In the data rows, 50 means zero.
Here are some points:
[48, 49, 44, 40, 59, 49, 40, 26, 44, 62, 55, 39, 32, 20, 53, 58, 43, 37, 35, 50, 65, 78, 82, 94,
 74, 58, 44, 65, 41, 72, 48, 66, 70, 60, 39]
[52, 11, 40, 53, 69, 75, 37, 32, 52, 65, 50, 36, 33, 52, 52, 60, 51, 53, 34, 61, 57, 57, 51, 63,
 58, 61, 65, 57, 63, 24, 54, 77, 45, 40, 51]
[35, 46, 45, 33, 26, 54, 53, 56, 64, 51, 87, 60, 66, 71, 64, 60, 58, 68, 31, 39, 46, 35, 42, 43,
 37, 51, 53, 34, 44, 45, 38, 27, 54, 29, 34]
[45, 49, 52, 55, 37, 47, 31, 50, 50, 52, 47, 44, 57, 61, 45, 60, 66, 69, 45, 59, 79, 49, 46, 31,
 48, 31, 28, 21, 62, 59, 52, 50, 22, 48, 30]
[54, 67, 67, 55, 74, 22, 41, 52, 48, 27, 47, 49, 38, 53, 43, 43, 22, 43, 44, 55, 34, 40, 70, 51,
 36, 58, 79, 73, 62, 80, 80, 52, 75, 60, 64]
[66, 45, 38, 57, 41, 44, 44, 49, 42, 51, 19, 48, 41, 54, 40, 50, 26, 59, 57, 49, 65, 51, 66, 65,
 45, 59, 59, 46, 50, 65, 55, 47, 17, 33, 41]
[54, 61, 41, 46, 33, 47, 58, 60, 74, 67, 80, 71, 65, 74, 52, 34, 34, 44, 53, 35, 47, 28, 46, 38,
 29, 20, 48, 49, 18, 48, 26, 36, 43, 34, 30]
[41, 46, 38, 33, 27, 55, 42, 52, 26, 58, 38, 39, 29, 26, 39, 58, 36, 43, 46, 46, 58, 67, 63, 71,
 74, 72, 83, 76, 83, 86, 71, 69, 68, 71, 59]
[44, 54, 63, 42, 70, 68, 62, 57, 45, 65, 72, 59, 64, 41, 38, 46, 42, 53, 62, 49, 54, 48, 58, 48,
 30, 30, 38, 51, 35, 56, 38, 46, 32, 57, 59]
[33, 46, 27, 50, 35, 52, 41, 51, 45, 54, 61, 38, 54, 36, 62, 57, 73, 66, 67, 66, 69, 60, 49, 42,
 59, 51, 73, 60, 59, 72, 20, 68, 48, 49, 65]
[54, 30, 37, 49, 45, 41, 52, 64, 53, 50, 61, 48, 44, 55, 77, 67, 48, 38, 69, 60, 34, 39, 45, 48,
 56, 50, 61, 53, 69, 57, 51, 48, 34, 20, 39]
[41, 57, 53, 59, 49, 61, 59, 51, 42, 41, 25, 52, 64, 37, 43, 53, 34, 48, 42, 52, 27, 55, 48, 47,
 46, 73, 50, 49, 75, 80, 59, 56, 64, 67, 66]
[60, 60, 48, 55, 69, 50, 50, 25, 59, 47, 56, 54, 31, 46, 55, 38, 32, 60, 48, 41, 51, 45, 34, 44,
 44, 45, 84, 67, 52, 58, 51, 50, 71, 74, 45]
[26, 39, 44, 45, 31, 43, 40, 36, 53, 43, 49, 50, 61, 63, 50, 69, 65, 55, 48, 46, 48, 55, 42, 61,
 38, 59, 53, 67, 60, 61, 43, 29, 45, 35, 46]
[44, 62, 38, 50, 51, 43, 27, 42, 33, 45, 33, 57, 46, 21, 26, 30, 31, 20, 36, 62, 57, 49, 60, 66,
 52, 55, 55, 50, 54, 75, 72, 74, 82, 60, 58]
[53, 42, 29, 63, 53, 61, 43, 37, 73, 83, 47, 73, 62, 64, 51, 67, 37, 51, 22, 33, 36, 53, 29, 56,
 41, 36, 52, 46, 36, 46, 69, 32, 41, 64, 83]
[57, 67, 43, 48, 49, 47, 38, 38, 60, 46, 45, 69, 41, 56, 69, 52, 52, 45, 74, 57, 53, 51, 42, 48,
 70, 58, 58, 48, 52, 64, 48, 40, 51, 42, 53]
[56, 49, 42, 38, 39, 34, 48, 16, 65, 58, 38, 55, 68, 54, 44, 45, 51, 34, 55, 52, 52, 52, 49, 52,
 50, 72, 57, 61, 71, 56, 76, 64, 66, 51, 53]
[71, 54, 43, 32, 54, 63, 46, 34, 52, 44, 55, 47, 40, 61, 41, 38, 42, 58, 45, 50, 65, 47, 44, 41,
 34, 38, 49, 52, 64, 61, 67, 74, 56, 46, 47]
[51, 47, 42, 44, 68, 65, 43, 24, 40, 25, 56, 56, 52, 53, 55, 47, 62, 41, 62, 49, 42, 67, 33, 73,
 59, 71, 79, 68, 57, 56, 78, 65, 46, 39, 45]
[50, 28, 54, 58, 42, 49, 41, 87, 83, 63, 73, 62, 78, 73, 64, 57, 54, 49, 67, 46, 57, 43, 24, 43,
 38, 58, 37, 55, 34, 26, 48, 40, 46, 43, 42]
[51, 53, 50, 67, 64, 74, 85, 51, 66, 73, 62, 53, 60, 69, 60, 58, 50, 63, 75, 37, 41, 67, 50, 41,
 57, 48, 28, 32, 53, 38, 35, 52, 40, 47, 43]
[49, 37, 64, 69, 59, 69, 62, 59, 62, 54, 56, 62, 51, 41, 57, 66, 36, 57, 44, 49, 56, 39, 36, 40,
 44, 23, 29, 38, 55, 44, 65, 66, 62, 49, 78]
[69, 46, 71, 61, 58, 65, 57, 75, 57, 59, 48, 43, 65, 54, 43, 51, 34, 48, 51, 24, 58, 46, 48, 61,
 43, 42, 44, 27, 28, 57, 50, 36, 40, 46, 54]
[62, 54, 53, 42, 33, 70, 86, 61, 62, 56, 63, 69, 33, 57, 38, 52, 25, 43, 41, 64, 30, 71, 53, 56,
 59, 64, 70, 60, 44, 34, 49, 38, 42, 41, 71]
[52, 43, 48, 39, 45, 73, 49, 51, 65, 56, 49, 54, 52, 43, 53, 52, 39, 56, 45, 73, 22, 60, 44, 55,
 52, 44, 14, 45, 37, 43, 44, 64, 44, 45, 29]
[29, 38, 43, 46, 53, 42, 35, 66, 42, 27, 26, 49, 39, 34, 52, 50, 39, 34, 48, 41, 37, 51, 38, 58,
 44, 66, 79, 57, 66, 62, 75, 81, 93, 64, 80]
[36, 46, 32, 51, 52, 53, 62, 52, 74, 73, 64, 83, 64, 79, 52, 58, 60, 61, 24, 50, 37, 45, 31, 13,
 46, 30, 45, 38, 52, 32, 27, 34, 33, 48, 54]
[63, 83, 66, 53, 58, 72, 42, 62, 61, 50, 49, 41, 52, 57, 34, 52, 58, 43, 49, 48, 39, 69, 68, 41,
 62, 38, 33, 44, 24, 52, 45, 27, 48, 44, 31]
[41, 46, 43, 53, 43, 39, 52, 41, 48, 42, 55, 46, 73, 71, 44, 62, 79, 84, 82, 67, 63, 37, 37, 66,
 48, 59, 47, 37, 27, 64, 46, 29, 35, 61, 49]
[46, 50, 42, 63, 62, 56, 52, 44, 33, 38, 40, 56, 73, 53, 33, 55, 61, 49, 71, 74, 58, 64, 63, 50,
 45, 46, 39, 56, 44, 33, 51, 63, 24, 61, 40]
[61, 54, 52, 49, 36, 41, 52, 54, 36, 35, 36, 48, 37, 28, 51, 45, 48, 44, 44, 51, 41, 57, 46, 58,
 63, 47, 56, 52, 57, 65, 60, 77, 65, 50, 58]
[65, 58, 62, 40, 78, 50, 36, 41, 41, 39, 38, 38, 59, 39, 56, 48, 28, 31, 49, 38, 47, 21, 58, 28,
 45, 46, 52, 68, 63, 54, 69, 72, 73, 64, 65]
[69, 69, 79, 83, 52, 83, 36, 61, 59, 38, 41, 51, 21, 39, 39, 39, 34, 60, 27, 35, 49, 50, 38, 44,
 51, 25, 41, 46, 33, 43, 37, 25, 45, 46, 43]
[76, 92, 55, 56, 41, 36, 36, 41, 44, 39, 23, 40, 36, 29, 44, 59, 26, 36, 22, 27, 30, 43, 62, 52,
 53, 54, 60, 58, 75, 60, 89, 81, 72, 67, 62]
[42, 34, 28, 42, 39, 46, 53, 45, 69, 42, 47, 25, 67, 50, 58, 85, 70, 45, 55, 54, 48, 61, 39, 48,
 49, 35, 45, 62, 33, 28, 61, 47, 23, 69, 46]
[42, 49, 43, 39, 24, 38, 59, 37, 41, 52, 68, 34, 74, 60, 41, 57, 56, 55, 62, 59, 43, 61, 56, 57,
 56, 49, 62, 63, 57, 28, 35, 51, 40, 47, 39]
[37, 27, 41, 25, 49, 55, 49, 43, 46, 57, 56, 66, 63, 66, 69, 40, 60, 65, 61, 56, 53, 61, 59, 54,
 55, 66, 39, 53, 54, 38, 31, 64, 52, 52, 46]
[67, 51, 45, 61, 37, 50, 52, 32, 48, 31, 38, 42, 44, 28, 54, 33, 33, 31, 35, 25, 28, 56, 62, 54,
 54, 61, 92, 79, 47, 88, 74, 62, 66, 49, 53]
Then 16 other points, each followed by its number:
[37, 32, 55, 54, 30, 27, 40, 37, 63, 50, 56, 47, 51, 68, 63, 54, 64, 86, 82, 68, 66, 43, 70, 67,
 56, 37, 56, 40, 26, 48, 22, 52, 41, 42, 62] 0
[39, 48, 43, 68, 53, 56, 44, 54, 46, 43, 45, 47, 32, 37, 44, 44, 35, 24, 34, 39, 43, 25, 69, 52,
 58, 59, 47, 48, 59, 70, 55, 38, 45, 33, 52] 1
[52, 62, 50, 64, 64, 80, 67, 58, 70, 51, 41, 60, 60, 39, 50, 56, 42, 29, 22, 20, 18, 21, 26, 48,
 49, 45, 37, 42, 35, 63, 37, 41, 49, 56, 49] 2
[81, 24, 50, 38, 60, 50, 44, 56, 49, 45, 55, 72, 47, 49, 73, 67, 72, 61, 40, 62, 60, 73, 53, 68,
 50, 59, 62, 45, 51, 46, 36, 34, 40, 47, 57] 3
[29, 57, 46, 56, 42, 40, 27, 43, 54, 45, 52, 69, 55, 61, 54, 73, 88, 54, 79, 63, 66, 67, 40, 54,
 54, 34, 36, 43, 50, 29, 38, 35, 58, 46, 40] 4
[58, 47, 68, 73, 42, 71, 60, 74, 30, 66, 41, 35, 43, 44, 35, 49, 48, 39, 55, 36, 60, 35, 58, 41,
 49, 28, 53, 57, 50, 31, 35, 43, 55, 46, 37] 5
[50, 51, 47, 21, 42, 51, 24, 62, 23, 36, 35, 47, 44, 30, 43, 23, 9, 63, 41, 49, 26, 45, 35, 57,
 53, 80, 84, 64, 70, 57, 55, 71, 71, 55, 43] 6
[54, 53, 51, 66, 49, 72, 54, 30, 43, 47, 43, 71, 53, 77, 48, 76, 56, 55, 44, 66, 52, 49, 38, 48,
 59, 50, 25, 36, 45, 27, 45, 41, 41, 41, 31] 7
[35, 64, 38, 60, 68, 45, 50, 40, 38, 43, 69, 56, 64, 55, 48, 31, 61, 45, 62, 55, 45, 39, 30, 60,
 33, 40, 67, 40, 32, 63, 25, 51, 47, 54, 23] 8
[51, 55, 42, 73, 55, 75, 64, 59, 68, 50, 55, 45, 35, 28, 60, 44, 60, 29, 51, 50, 29, 33, 30, 35,
 55, 72, 48, 58, 59, 64, 47, 56, 33, 32, 39] 9
[61, 45, 70, 54, 67, 63, 45, 66, 62, 40, 43, 55, 38, 33, 54, 24, 40, 39, 52, 55, 55, 57, 38, 65,
 28, 47, 62, 41, 50, 48, 54, 65, 30, 51, 44] 10
[44, 62, 60, 42, 47, 45, 74, 30, 48, 43, 47, 35, 35, 44, 36, 49, 30, 52, 40, 48, 52, 54, 55, 45,
 72, 28, 68, 67, 47, 45, 52, 45, 45, 34, 55] 11
[43, 62, 50, 23, 37, 38, 40, 54, 42, 60, 53, 49, 60, 42, 60, 42, 54, 58, 57, 75, 65, 63, 54, 66,
 46, 35, 41, 36, 41, 53, 52, 50, 54, 40, 45] 12
[37, 32, 47, 37, 49, 48, 51, 42, 40, 55, 42, 18, 47, 55, 58, 52, 50, 54, 49, 61, 61, 59, 60, 76,
 49, 61, 66, 34, 57, 39, 45, 45, 57, 50, 56] 13
[41, 81, 73, 61, 47, 50, 69, 50, 41, 40, 35, 59, 49, 46, 38, 51, 38, 45, 56, 24, 36, 45, 30, 49,
 33, 31, 41, 33, 40, 52, 32, 49, 36, 28, 65] 14
[53, 55, 36, 40, 67, 37, 47, 47, 60, 83, 51, 68, 75, 63, 73, 51, 77, 59, 57, 43, 58, 43, 49, 32,
 56, 50, 29, 39, 23, 52, 36, 38, 56, 28, 34] 15
Which three of these numbered points are nearest to each point below, ignoring the 2 directions in which the first points spread most? Their numbers follow each, nearest first.
[52, 37, 34, 40, 66, 39, 38, 48, 39, 51, 44, 51, 53, 69, 72, 67, 80, 58, 61, 37, 45, 68, 75, 34,
 55, 65, 57, 51, 35, 51, 28, 51, 58, 51, 51] > 15 3 13
[84, 57, 76, 78, 84, 56, 56, 35, 50, 37, 16, 57, 29, 35, 18, 44, 51, 43, 25, 19, 43, 45, 51, 47,
 49, 53, 54, 46, 29, 46, 61, 45, 57, 36, 49] > 7 3 13
[44, 45, 58, 37, 43, 52, 66, 35, 49, 61, 32, 40, 63, 78, 44, 49, 33, 50, 55, 55, 51, 53, 56, 43,
 45, 45, 50, 84, 77, 65, 51, 70, 56, 39, 70] > 11 13 14
[37, 34, 62, 64, 66, 35, 53, 47, 46, 44, 78, 64, 81, 67, 46, 33, 60, 47, 45, 49, 34, 28, 49, 22,
 28, 39, 66, 39, 42, 58, 67, 57, 68, 41, 43] > 8 15 1
[53, 50, 71, 27, 55, 61, 79, 38, 59, 23, 60, 50, 46, 46, 49, 44, 53, 34, 33, 55, 41, 46, 52, 18,
 58, 59, 53, 56, 47, 52, 51, 54, 61, 58, 53] > 11 2 9
[42, 28, 46, 59, 38, 29, 25, 42, 45, 50, 68, 53, 50, 69, 77, 72, 57, 92, 74, 46, 78, 71, 81, 65,
 66, 47, 51, 50, 36, 45, 30, 37, 59, 38, 17] > 0 4 13
[71, 91, 62, 58, 50, 69, 46, 38, 20, 29, 48, 49, 42, 8, 23, 36, 21, 29, 45, 17, 44, 48, 38, 26,
 18, 31, 56, 36, 22, 37, 28, 58, 47, 48, 59] > 14 8 5
[42, 40, 48, 36, 43, 56, 42, 39, 62, 65, 62, 50, 71, 69, 74, 74, 79, 76, 77, 59, 58, 42, 60, 32,
 57, 66, 44, 24, 19, 56, 27, 50, 43, 58, 37] > 15 0 13
[39, 58, 56, 70, 60, 46, 51, 53, 37, 31, 42, 41, 56, 34, 49, 55, 63, 49, 55, 52, 51, 43, 30, 35,
 41, 47, 51, 39, 49, 58, 42, 51, 38, 65, 59] > 14 8 2
[26, 63, 66, 31, 51, 38, 59, 49, 47, 48, 55, 52, 77, 56, 55, 67, 74, 64, 72, 78, 70, 63, 57, 49,
 49, 46, 49, 21, 48, 60, 45, 49, 41, 34, 41] > 12 14 4
[48, 64, 59, 51, 53, 42, 37, 49, 57, 66, 61, 73, 59, 56, 48, 47, 84, 62, 49, 68, 47, 47, 35, 34,
 52, 32, 46, 37, 50, 33, 39, 32, 46, 49, 47] > 4 12 15
[49, 45, 53, 63, 35, 37, 36, 56, 57, 43, 41, 34, 34, 47, 36, 64, 46, 68, 66, 47, 57, 38, 71, 60,
 62, 59, 58, 32, 60, 52, 48, 63, 41, 41, 60] > 0 13 1
[54, 41, 70, 80, 64, 60, 49, 47, 38, 42, 57, 55, 34, 57, 40, 27, 59, 39, 17, 22, 25, 33, 23, 37,
 25, 25, 35, 45, 33, 55, 55, 52, 56, 68, 47] > 8 2 1
[51, 44, 34, 21, 75, 57, 66, 50, 50, 51, 55, 85, 55, 56, 44, 51, 58, 19, 38, 39, 33, 34, 34, 22,
 29, 47, 33, 55, 55, 41, 25, 44, 62, 55, 40] > 2 15 8
[41, 32, 41, 42, 38, 41, 48, 44, 59, 34, 32, 46, 44, 38, 40, 57, 35, 53, 26, 47, 66, 43, 29, 43,
 47, 40, 66, 78, 67, 72, 75, 60, 73, 62, 59] > 11 13 2
[46, 67, 54, 66, 63, 50, 62, 68, 66, 62, 39, 46, 49, 49, 41, 67, 27, 41, 50, 36, 38, 40, 62, 40,
 33, 50, 54, 60, 47, 22, 36, 52, 35, 41, 27] > 5 1 13
[66, 50, 61, 57, 46, 52, 52, 42, 26, 29, 49, 52, 32, 23, 38, 36, 35, 38, 48, 21, 41, 55, 52, 70,
 40, 59, 59, 62, 43, 64, 80, 78, 59, 44, 82] > 14 10 13
[42, 55, 48, 44, 28, 64, 32, 45, 42, 36, 46, 28, 43, 33, 47, 53, 80, 70, 84, 53, 69, 71, 83, 89,
 83, 65, 81, 63, 57, 78, 55, 48, 57, 44, 63] > 0 13 12
[60, 55, 66, 57, 71, 58, 89, 41, 53, 53, 44, 34, 29, 38, 38, 46, 58, 38, 50, 53, 67, 53, 44, 38,
 43, 54, 44, 53, 33, 43, 34, 39, 61, 32, 48] > 11 13 5
[69, 75, 64, 78, 57, 50, 56, 99, 59, 73, 76, 64, 53, 63, 41, 29, 12, 32, 38, 25, 29, 32, 35, 22,
 26, 13, 24, 30, 51, 29, 32, 37, 55, 53, 32] > 5 6 8
[34, 37, 43, 38, 46, 56, 39, 37, 39, 72, 56, 44, 64, 71, 54, 35, 40, 36, 44, 37, 50, 59, 43, 57,
 23, 60, 62, 49, 53, 37, 40, 25, 38, 59, 66] > 13 1 6
[43, 58, 50, 32, 44, 40, 55, 36, 31, 28, 22, 32, 37, 52, 33, 40, 35, 40, 48, 14, 37, 29, 41, 67,
 38, 37, 38, 63, 65, 52, 42, 60, 84, 79, 88] > 14 13 2
[46, 50, 51, 34, 28, 33, 35, 40, 27, 56, 43, 40, 50, 47, 62, 50, 41, 36, 50, 51, 35, 64, 60, 33,
 59, 87, 85, 79, 67, 59, 50, 77, 66, 21, 59] > 6 11 15
[34, 42, 39, 39, 56, 63, 41, 30, 41, 49, 35, 64, 57, 72, 50, 64, 70, 49, 57, 49, 28, 56, 46, 61,
 68, 54, 45, 23, 58, 38, 38, 23, 17, 43, 25] > 7 1 2
[68, 41, 36, 40, 51, 47, 43, 31, 37, 44, 47, 49, 59, 51, 56, 37, 45, 48, 60, 42, 53, 39, 60, 47,
 46, 47, 36, 64, 61, 62, 54, 69, 61, 32, 62] > 15 12 1
[57, 80, 64, 77, 50, 59, 59, 68, 60, 54, 61, 43, 26, 46, 40, 56, 49, 62, 54, 37, 44, 35, 35, 39,
 51, 80, 70, 67, 47, 69, 47, 50, 41, 26, 56] > 9 1 14
[39, 83, 33, 36, 45, 57, 52, 75, 45, 40, 49, 54, 61, 43, 60, 44, 64, 82, 57, 58, 70, 71, 62, 66,
 46, 34, 36, 52, 40, 46, 41, 46, 28, 28, 22] > 12 10 4
[56, 60, 44, 23, 27, 42, 44, 57, 52, 51, 36, 41, 63, 62, 53, 46, 67, 56, 64, 61, 72, 51, 56, 47,
 41, 49, 44, 50, 52, 57, 58, 36, 40, 44, 53] > 12 13 15
[66, 68, 77, 67, 68, 70, 64, 32, 49, 39, 54, 44, 50, 42, 20, 24, 28, 24, 31, 43, 41, 30, 33, 37,
 13, 40, 34, 47, 39, 42, 31, 52, 59, 55, 61] > 8 14 13
[47, 40, 48, 55, 65, 47, 48, 45, 68, 42, 55, 50, 40, 39, 27, 53, 61, 63, 65, 52, 82, 57, 69, 57,
 88, 47, 53, 61, 28, 43, 32, 46, 52, 37, 36] > 11 0 4
[47, 39, 37, 59, 34, 37, 66, 43, 48, 65, 54, 62, 54, 68, 67, 56, 71, 49, 66, 49, 50, 52, 39, 49,
 58, 44, 34, 33, 26, 52, 54, 50, 38, 41, 44] > 15 7 12
[43, 60, 47, 31, 45, 24, 53, 61, 50, 64, 49, 60, 66, 73, 80, 50, 60, 50, 54, 72, 63, 51, 54, 25,
 3, 34, 64, 21, 41, 39, 46, 55, 31, 41, 47] > 12 13 10
[54, 37, 68, 45, 29, 25, 47, 56, 33, 37, 36, 57, 57, 59, 56, 58, 76, 79, 77, 81, 86, 65, 62, 71,
 46, 38, 51, 26, 48, 45, 18, 45, 30, 48, 53] > 0 12 13
[76, 20, 59, 44, 36, 57, 66, 46, 61, 51, 62, 68, 41, 55, 54, 53, 56, 56, 60, 67, 73, 76, 60, 78,
 79, 53, 40, 55, 27, 44, 44, 54, 52, 46, 44] > 3 12 7
[48, 77, 63, 50, 53, 39, 64, 55, 45, 54, 26, 55, 47, 52, 54, 49, 61, 74, 34, 40, 32, 37, 45, 61,
 54, 55, 71, 64, 63, 60, 72, 83, 39, 83, 80] > 14 2 13
[80, 58, 65, 55, 35, 50, 47, 52, 28, 47, 45, 62, 35, 61, 44, 47, 47, 30, 60, 37, 39, 30, 37, 45,
 71, 38, 28, 32, 37, 46, 58, 54, 50, 49, 64] > 7 14 4
[57, 65, 42, 63, 53, 42, 50, 66, 33, 35, 57, 40, 59, 42, 45, 56, 43, 41, 44, 42, 45, 51, 33, 19,
 38, 32, 39, 60, 34, 46, 41, 47, 29, 50, 43] > 14 8 5
[64, 61, 45, 49, 56, 44, 36, 42, 51, 10, 44, 25, 59, 32, 66, 35, 50, 45, 53, 52, 65, 42, 41, 48,
 61, 52, 57, 53, 45, 46, 46, 43, 63, 48, 33] > 8 13 12
[58, 49, 66, 52, 47, 42, 70, 49, 65, 48, 81, 74, 59, 79, 77, 54, 59, 75, 67, 64, 59, 37, 53, 42,
 35, 53, 32, 48, 37, 34, 17, 38, 49, 39, 23] > 0 15 12
[51, 36, 45, 56, 31, 53, 48, 27, 62, 48, 63, 69, 70, 62, 73, 57, 50, 36, 59, 57, 49, 47, 39, 46,
 54, 44, 33, 41, 30, 31, 51, 29, 48, 25, 46] > 7 1 4
[37, 34, 49, 26, 31, 53, 32, 25, 59, 35, 52, 71, 75, 63, 75, 85, 76, 81, 82, 57, 49, 54, 33, 50,
 35, 39, 43, 36, 56, 40, 36, 46, 55, 20, 52] > 4 14 12
[42, 60, 50, 58, 67, 49, 63, 34, 28, 30, 60, 27, 40, 23, 34, 39, 17, 22, 31, 34, 34, 38, 47, 39,
 31, 20, 56, 52, 50, 61, 68, 49, 70, 72, 67] > 8 11 13
[44, 46, 24, 33, 26, 46, 30, 53, 69, 57, 55, 44, 53, 56, 53, 33, 42, 39, 55, 60, 44, 38, 59, 71,
 80, 80, 92, 89, 82, 73, 75, 84, 55, 81, 67] > 6 2 1
[58, 49, 64, 43, 54, 54, 39, 49, 56, 55, 37, 63, 58, 40, 41, 62, 53, 56, 42, 44, 55, 64, 53, 63,
 70, 57, 63, 78, 64, 54, 63, 58, 52, 49, 73] > 3 11 4
[44, 38, 31, 41, 64, 42, 49, 42, 39, 43, 50, 59, 48, 36, 37, 34, 35, 28, 41, 46, 41, 50, 71, 66,
 64, 91, 60, 70, 73, 63, 40, 52, 54, 43, 30] > 1 2 9
[70, 89, 68, 53, 54, 51, 38, 42, 51, 35, 54, 40, 41, 44, 42, 37, 39, 38, 35, 36, 30, 27, 23, 25,
 44, 40, 31, 53, 27, 34, 42, 36, 27, 58, 53] > 14 11 8
[55, 68, 61, 38, 32, 49, 29, 52, 18, 49, 36, 70, 58, 51, 77, 66, 65, 56, 54, 69, 62, 73, 50, 43,
 64, 44, 34, 28, 41, 71, 39, 58, 52, 39, 49] > 12 4 15
[71, 40, 76, 94, 58, 48, 52, 57, 51, 55, 45, 62, 49, 61, 49, 47, 61, 33, 40, 36, 28, 60, 37, 63,
 38, 67, 45, 53, 50, 54, 37, 47, 15, 64, 32] > 10 9 2
[63, 64, 62, 66, 49, 69, 63, 77, 64, 63, 82, 66, 47, 29, 47, 52, 52, 53, 36, 38, 29, 28, 29, 44,
 41, 55, 28, 54, 49, 52, 46, 40, 19, 31, 35] > 9 1 2
[53, 59, 43, 67, 40, 42, 48, 49, 53, 44, 55, 52, 39, 58, 53, 54, 37, 52, 44, 51, 47, 48, 75, 56,
 65, 76, 64, 38, 45, 43, 34, 46, 15, 42, 40] > 1 13 11
[77, 56, 50, 76, 73, 68, 52, 53, 68, 56, 45, 62, 57, 49, 27, 44, 30, 47, 40, 43, 31, 30, 78, 55,
 49, 54, 39, 37, 43, 26, 32, 34, 32, 35, 58] > 1 13 7
[31, 52, 39, 58, 56, 28, 47, 42, 56, 55, 54, 56, 57, 63, 75, 64, 62, 62, 74, 49, 34, 40, 50, 26,
 40, 62, 62, 39, 49, 49, 63, 46, 51, 56, 40] > 15 4 8
[52, 62, 51, 42, 50, 50, 51, 66, 62, 55, 50, 29, 46, 29, 33, 34, 58, 52, 38, 77, 55, 66, 63, 53,
 71, 42, 34, 65, 55, 54, 57, 44, 59, 64, 46] > 12 13 11
[46, 51, 41, 73, 57, 71, 63, 59, 64, 76, 51, 52, 52, 51, 47, 41, 35, 29, 45, 50, 40, 24, 43, 44,
 41, 50, 46, 34, 56, 54, 61, 36, 48, 49, 66] > 1 2 9
[59, 67, 82, 56, 72, 70, 66, 53, 52, 70, 72, 60, 66, 63, 49, 46, 45, 44, 46, 27, 41, 46, 41, 61,
 34, 47, 32, 41, 29, 29, 44, 13, 44, 52, 48] > 13 2 7
[40, 32, 38, 43, 66, 65, 44, 49, 33, 55, 49, 40, 54, 44, 49, 13, 32, 25, 34, 34, 20, 49, 41, 41,
 55, 59, 63, 60, 44, 70, 76, 99, 78, 89, 94] > 2 13 6
[29, 48, 61, 61, 41, 53, 49, 44, 56, 51, 68, 55, 51, 53, 47, 57, 59, 38, 56, 26, 44, 32, 54, 34,
 49, 39, 41, 35, 39, 39, 55, 59, 35, 34, 37] > 1 14 5
[60, 58, 50, 53, 64, 66, 52, 62, 69, 69, 70, 56, 44, 34, 39, 49, 35, 57, 35, 44, 45, 31, 24, 36,
 23, 46, 37, 47, 56, 54, 23, 53, 42, 36, 33] > 9 2 10
[39, 55, 41, 41, 53, 22, 54, 36, 43, 28, 45, 39, 43, 51, 41, 74, 71, 80, 37, 60, 61, 76, 74, 55,
 75, 74, 69, 46, 59, 71, 39, 58, 47, 52, 47] > 11 13 3
[26, 47, 43, 49, 32, 50, 32, 47, 36, 45, 39, 47, 46, 50, 69, 57, 70, 85, 68, 67, 51, 51, 63, 42,
 56, 53, 55, 43, 47, 60, 56, 60, 38, 48, 55] > 0 12 4
[54, 43, 40, 57, 54, 34, 51, 52, 76, 50, 48, 62, 66, 67, 67, 66, 53, 59, 46, 47, 45, 48, 53, 40,
 52, 35, 56, 44, 23, 56, 56, 53, 29, 44, 43] > 15 0 1
[61, 28, 41, 54, 40, 28, 33, 51, 50, 42, 55, 63, 74, 46, 73, 59, 78, 54, 55, 23, 56, 46, 43, 28,
 54, 55, 59, 42, 51, 49, 43, 45, 42, 46, 54] > 15 3 4
[41, 39, 43, 68, 51, 48, 67, 51, 58, 33, 54, 45, 21, 25, 41, 40, 23, 12, 49, 55, 33, 44, 59, 43,
 53, 67, 47, 55, 57, 36, 48, 36, 67, 65, 33] > 1 9 13
[48, 46, 63, 49, 48, 48, 48, 54, 53, 27, 43, 38, 35, 46, 55, 37, 45, 27, 50, 48, 43, 50, 72, 72,
 64, 58, 93, 69, 77, 65, 72, 65, 53, 71, 33] > 10 13 1
[53, 44, 50, 61, 78, 63, 66, 44, 54, 66, 69, 80, 70, 45, 48, 55, 71, 46, 43, 30, 55, 56, 49, 65,
 58, 34, 37, 34, 37, 62, 51, 38, 56, 41, 48] > 15 2 3
[45, 16, 67, 48, 44, 60, 73, 68, 49, 54, 55, 79, 66, 63, 59, 82, 69, 55, 62, 36, 41, 37, 37, 26,
 49, 35, 36, 42, 24, 59, 55, 53, 22, 43, 33] > 2 14 1
[67, 75, 58, 61, 46, 55, 19, 61, 56, 48, 48, 41, 23, 20, 49, 32, 36, 40, 42, 46, 27, 36, 21, 30,
 27, 52, 59, 49, 46, 61, 77, 76, 68, 73, 94] > 10 9 12
[44, 76, 72, 74, 70, 77, 59, 61, 73, 56, 57, 34, 60, 15, 34, 34, 17, 49, 39, 43, 26, 56, 15, 52,
 34, 28, 14, 43, 62, 49, 38, 47, 30, 52, 57] > 10 14 9
[45, 40, 57, 36, 52, 43, 53, 43, 63, 57, 43, 39, 55, 55, 64, 65, 66, 61, 58, 51, 73, 28, 52, 54,
 35, 41, 58, 29, 38, 35, 47, 57, 61, 46, 40] > 13 12 0
[41, 65, 79, 55, 59, 63, 72, 66, 80, 66, 58, 47, 45, 70, 49, 46, 41, 53, 39, 57, 31, 18, 49, 30,
 37, 43, 33, 26, 38, 16, 46, 36, 41, 36, 51] > 13 1 11
[53, 39, 43, 46, 51, 45, 47, 51, 74, 62, 58, 53, 59, 43, 50, 18, 33, 46, 38, 43, 56, 56, 61, 43,
 43, 77, 76, 56, 80, 70, 72, 61, 66, 54, 40] > 10 13 1
[62, 56, 39, 45, 45, 52, 55, 36, 63, 54, 50, 40, 26, 60, 61, 57, 38, 64, 57, 44, 55, 63, 48, 56,
 41, 39, 31, 28, 43, 21, 43, 45, 31, 35, 33] > 13 7 11
[38, 29, 49, 67, 60, 30, 29, 33, 51, 55, 63, 51, 54, 56, 43, 51, 68, 63, 74, 75, 54, 65, 57, 56,
 43, 41, 51, 39, 38, 50, 41, 43, 39, 39, 39] > 0 4 12
[52, 73, 51, 51, 50, 34, 45, 49, 32, 41, 30, 51, 30, 40, 51, 44, 44, 51, 25, 30, 48, 37, 18, 38,
 37, 40, 54, 54, 58, 84, 92, 67, 65, 58, 69] > 14 12 15
[72, 62, 41, 59, 34, 62, 43, 56, 40, 71, 48, 35, 55, 44, 25, 44, 74, 49, 24, 39, 40, 45, 56, 57,
 56, 45, 55, 53, 53, 64, 53, 65, 61, 69, 65] > 5 2 13
